One turn moves each row of this set onto another row. After a few examples, where does it send each row asked below?
z176: [ 1.65  1.46 -0.51  2.58  2.30 -1.06 -0.35  1.37  2.88  0.27  0.64 -0.57
  4.01]
z804: [ 1.55  0.28 -0.25  0.20 -0.02 -2.00 -0.40  1.58  1.18  1.60  1.11 -1.18
 -3.06]
z965: [ 1.30  0.43 -0.47  0.16  0.35 -1.93 -0.21  1.21  1.47  1.44  0.85 -1.16
 -3.25]
z391: [ 2.05  1.23 -1.86  3.20  1.63  1.32 -0.40  1.83 -1.82 -0.02  0.22  1.39
  3.61]
z286: [ 2.59  0.75  1.29 -0.35 -1.93 -0.28  1.83 -0.21 -0.71 -0.53 -1.59 -1.13
 -1.20]
z420: [ 1.60  0.57 -0.53 -1.13  2.45 -2.07  1.22  0.87  0.72  0.81  0.05  3.74
 -1.33]
z801: [ 1.44  1.77 -2.81  2.94  2.81  1.56 -0.37  0.93 -0.15  0.41 -0.28  1.32
  3.32]
z221: [ 2.01  1.17  0.65 -0.47 -1.03 -0.13  2.11 -1.05  0.31 -0.53 -2.12 -1.20
 -1.60]
z50: [ 2.28  0.31 -0.21 -1.05  1.85 -2.13  0.58  1.73  0.66  1.71  0.57  3.89
 -0.83]
z179: [ 1.78  1.29 -1.89  3.22  1.80  1.32  0.09  1.44 -2.16 -0.76 -0.01  1.29
  3.33]
z363: [ 1.91  0.51 -0.49 -1.17  2.25 -2.01  0.81  1.26  0.91  1.43  0.24  3.80
 -1.09]
z119: [ 1.44  0.10  0.15  0.36 -0.20 -2.16  0.34  1.43  0.02  0.31  0.96 -1.20
 -3.35]
z561: [ 3.65  0.53  1.37 -0.37 -2.64 -0.26  0.23  1.11  0.28  1.83 -0.71 -0.82
 -0.29]
z125: [ 2.06  1.39 -2.12  3.14  1.86  1.40 -0.70  1.80 -1.04  0.60  0.30  1.47
  3.74]
z532: [ 2.11  0.12  0.29 -0.88  1.46 -2.30  1.39  1.58 -0.82  0.27  0.42  3.75
 -1.11]
z587: [ 3.38  0.88  0.75 -0.55 -2.03 -0.06 -0.12  0.83  1.71  2.71 -0.87 -0.80
 -0.25]
z937: [ 1.79  1.60 -2.48  2.96  2.32  1.55 -0.74  1.47 -0.40  0.81  0.07  1.42
  3.61]
z980: [ 1.05  0.47 -0.53  0.18  0.50 -1.94  0.13  0.90  1.30  0.97  0.70 -1.24
 -3.45]
z899: [ 1.07  1.71 -0.83  2.52  2.94 -1.01  0.31  0.54  2.95 -0.65  0.16 -0.66
  3.50]
z929: [ 0.33  0.45 -1.43 -0.17 -0.94  3.67 -0.22  0.34  0.88 -0.35  1.32  0.92
  2.86]
z491: [ 0.47  0.28 -1.20 -0.09 -1.21  3.58 -0.18  0.55  0.41 -0.47  1.45  0.95
  2.95]
z729: [ 3.28  0.51  1.60 -0.27 -2.58 -0.36  1.07  0.67 -0.72  0.48 -1.02 -0.95
 -0.69]
z209: [ 2.07  0.78  0.83  3.02  0.97 -1.54  0.56  1.93 -0.20 -1.81  0.98 -0.59
  3.96]
z396: [ 1.17  0.23 -0.10  0.28  0.13 -2.09  0.49  1.06  0.30  0.18  0.73 -1.25
 -3.49]
z871: [ 0.28  0.31 -1.06 -0.06 -1.17  3.54  0.33  0.25 -0.13 -1.31  1.27  0.89
  2.70]
z671: [ 1.55  0.47 -0.27 -1.08  2.33 -2.17  1.59  0.85  0.05  0.23 -0.02  3.68
 -1.43]
z674: [ 1.37  1.47 -2.13  3.16  2.27  1.36  0.44  0.95 -1.92 -1.12 -0.34  1.25
  3.09]
z37: [ 1.70  0.09  0.05  0.31 -0.36 -2.09 -0.33  1.80  0.60  1.35  1.23 -1.11
 -3.02]
z500: [ 0.94  1.39 -0.13  2.79  2.41 -1.29  1.45  0.39  0.84 -2.71 -0.03 -0.83
  3.17]
z369: [ 1.82  1.48  0.03 -0.74 -0.42  0.10  1.72 -1.30  1.69  0.38 -2.25 -1.22
 -1.56]
z661: [ 2.39  0.04  0.32 -0.89  1.32 -2.30  0.97  1.94 -0.62  0.87  0.68  3.81
 -0.85]
z416: [ 2.84  1.27  0.11 -0.77 -1.10  0.13  0.13 -0.03  2.72  2.65 -1.35 -0.91
 -0.67]
z97: [-0.09  0.53 -1.47 -0.16 -0.65  3.62  0.48 -0.21  0.46 -1.31  0.96  0.79
  2.52]
z558: [ 1.05  0.38 -0.37  0.22  0.44 -2.01  0.41  0.81  0.82  0.43  0.64 -1.27
 -3.61]
z220: [ 0.07  0.42 -1.26 -0.10 -0.89  3.59  0.46 -0.02  0.07 -1.49  1.06  0.84
  2.52]
z598: [ 1.42  0.99  0.50  2.97  1.56 -1.44  1.28  1.11 -0.16 -2.72  0.41 -0.72
  3.45]
z105: [ 1.77  0.23  0.06 -0.99  1.91 -2.27  1.60  1.13 -0.58 -0.01  0.11  3.70
 -1.31]
z665: [ 2.39  0.80  0.60  2.99  0.88 -1.46 -0.22  2.37  0.65 -0.63  1.23 -0.43
  4.33]
z238: [ 0.75  1.70 -0.61  2.61  2.97 -1.09  1.11  0.14  2.10 -1.84 -0.13 -0.77
  3.18]
z372: [ 0.48  0.24 -1.05 -0.05 -1.31  3.60  0.00  0.48  0.02 -0.95  1.43  0.90
  2.92]
z696: [ 0.12  0.56 -1.62 -0.24 -0.66  3.69 -0.04  0.09  1.05 -0.55  1.10  0.91
  2.74]
z642: [ 2.23  1.09  0.07  2.77  1.45 -1.25 -0.56  2.12  1.96  0.25  1.12 -0.47
  4.36]
z851: [ 1.12  1.78 -2.81  2.95  2.97  1.52  0.13  0.61 -0.49 -0.27 -0.48  1.25
  3.01]
z888: [-0.04  0.63 -1.60 -0.26 -0.54  3.71  0.27 -0.14  0.90 -0.94  1.00  0.82
  2.61]
z404: [ 1.66  0.02  0.20  0.41 -0.41 -2.14 -0.09  1.72  0.08  0.82  1.17 -1.12
 -3.12]
z648: [ 2.16  1.54 -0.18 -0.83 -0.43  0.19  0.92 -0.92  2.71  1.68 -1.94 -1.04
 -1.22]
z100: [ 1.11  1.69 -2.50  3.07  2.74  1.44  0.47  0.60 -1.22 -0.92 -0.55  1.21
  2.94]
z942: [ 2.45  0.15  0.15 -0.99  1.45 -2.21  0.63  2.00  0.04  1.43  0.73  3.88
 -0.79]

z598 moves to z899
z661 moves to z671
z888 moves to z491
Now find these:
z587 moves to z286
z851 moves to z125
z558 moves to z804

One turn moves each row of this set onto another row. After a few examples, where does it send each row asked below?
z514: [ 0.18 -0.39 -0.60  0.00 -2.66 -2.35 -0.58  0.19 -0.54  1.41 -0.90  2.25
 -2.14 -2.64  1.42  1.71  1.80 -1.32 -1.12  1.23 -0.10]
z880: [ 1.15 -0.65 -2.72  0.08 -1.30 -0.33  2.28 -0.81 -0.53  1.35 -2.95  2.06
  3.38  0.65 -1.09 -2.50  0.84  1.16  0.20 -0.60 -0.94]
z996: [ 0.22 -0.83 -0.44  0.16 -3.56 -1.01 -0.83  0.01 -0.49  1.53  1.16  2.35
 -1.56 -0.53  1.49  2.88  2.42 -0.09 -1.21  0.39  0.25]
z731: [-0.44 -0.91 -3.84 -1.26 -0.25  3.44  1.34  0.52  0.15 -0.11  0.67 -2.54
 -0.11  0.89 -0.01  1.87 -2.65  0.81  0.87 -1.06  1.35]
z452: [ 0.81  1.29  0.31 -1.17 -2.56 -0.68  0.10  0.41 -1.52  2.08 -1.54  4.02
 -0.39 -0.39  1.44  3.46  1.28 -1.32 -2.16 -0.57 -0.59]
z65: [-0.18 -0.64 -3.14 -0.90  1.25  2.00  1.77 -0.43  0.28 -0.66 -1.48 -2.12
 -1.67 -1.79  0.25  0.60 -3.80  0.31  0.19 -0.08  1.72]
z869: [-0.02  3.30 -2.02 -2.30 -0.87  2.61  1.45  1.55  0.24  0.16 -0.19 -2.70
 -1.14 -0.49 -1.07  2.49 -2.53 -1.49 -0.89  0.42  1.61]
z863: [-0.59 -0.50 -3.94 -1.39  0.88  1.75  1.49  0.73  0.05 -0.27 -2.08 -2.67
 -0.80 -1.75  0.13  0.44 -3.53 -0.60  0.92 -0.10  0.85]
z212: [ 0.97  0.27 -1.64  0.46 -0.80 -1.83 -1.10  0.01 -0.27  1.93 -1.79  2.24
 -0.66 -2.17  1.03  3.20  2.78 -1.77 -1.26  0.17 -1.29]
z624: [ 0.08 -0.79 -3.21 -0.79  0.44  3.32  1.85 -0.43  0.43 -0.53  0.84 -2.10
 -1.20  0.21 -0.13  1.71 -2.85  1.06  0.16 -0.71  2.27]
z158: [ 1.01 -0.24 -1.38  0.56 -1.64 -0.66 -1.52 -0.32 -0.33  2.01 -0.23  2.41
 -0.11 -0.35  1.27  4.19  3.03 -0.49 -1.40 -0.76 -1.13]
z831: [ 0.92  1.63  0.01 -1.20 -2.35 -0.87  0.60  0.61 -1.30  2.11 -1.41  3.90
 -0.50 -0.71  0.92  3.29  1.71 -1.97 -2.14 -0.12 -0.31]
z278: [ 1.74  1.21 -0.81 -0.07 -0.44 -0.20  0.71 -0.57 -0.26  0.62 -1.19  1.00
  3.76  1.57 -2.43 -1.87  1.97  0.80 -0.60  1.69 -0.67]
z456: [ 1.28 -0.68 -2.76  0.13 -1.59  0.14  2.37 -0.84 -0.45  1.36 -2.05  2.14
  3.57  1.35 -1.33 -2.09  1.26  1.33  0.20 -0.76 -0.71]
z964: [-0.66  2.10 -1.01 -2.24 -1.32  2.62 -0.43  0.75 -0.47  0.07 -1.65 -2.41
 -0.97 -0.27  0.96  2.53 -4.46  0.67 -1.12 -0.84  0.38]
z12: [ 0.37  2.16 -1.49 -0.01 -1.49 -0.60  1.38 -1.33 -0.15  1.55 -0.16  0.09
  2.39  1.19 -1.59 -3.68  2.00  0.27  0.01  0.46 -0.69]
z758: [-0.21  2.70 -1.11 -1.47 -0.75  2.88  0.28 -0.59  0.15  0.11 -1.09 -2.41
 -1.57 -0.47  0.64  2.20 -4.20  1.14 -1.66 -1.44  0.93]
z680: [ 0.26  3.71 -1.94 -1.54 -0.22  2.65  1.77  0.02  0.61  0.18 -0.37 -2.67
 -1.82 -0.98 -0.93  1.95 -2.78 -0.76 -1.46 -0.29  1.80]
z283: [ 1.25  0.52 -0.13 -0.02 -0.52 -0.51 -0.50 -1.05 -0.76  0.51 -2.67  1.12
  3.75  1.27 -1.00 -2.10  0.54  2.03 -0.74  0.97 -1.56]
z57: [-0.15  1.28 -0.64  0.04 -1.75 -0.72 -0.09 -1.96 -0.69  1.41 -1.46  0.32
  2.47  1.18  0.03 -3.64  0.40  1.93 -0.19 -0.52 -1.70]

z964 moves to z863
z283 moves to z212
Now find these:
z57 moves to z514
z680 moves to z624
z831 moves to z456

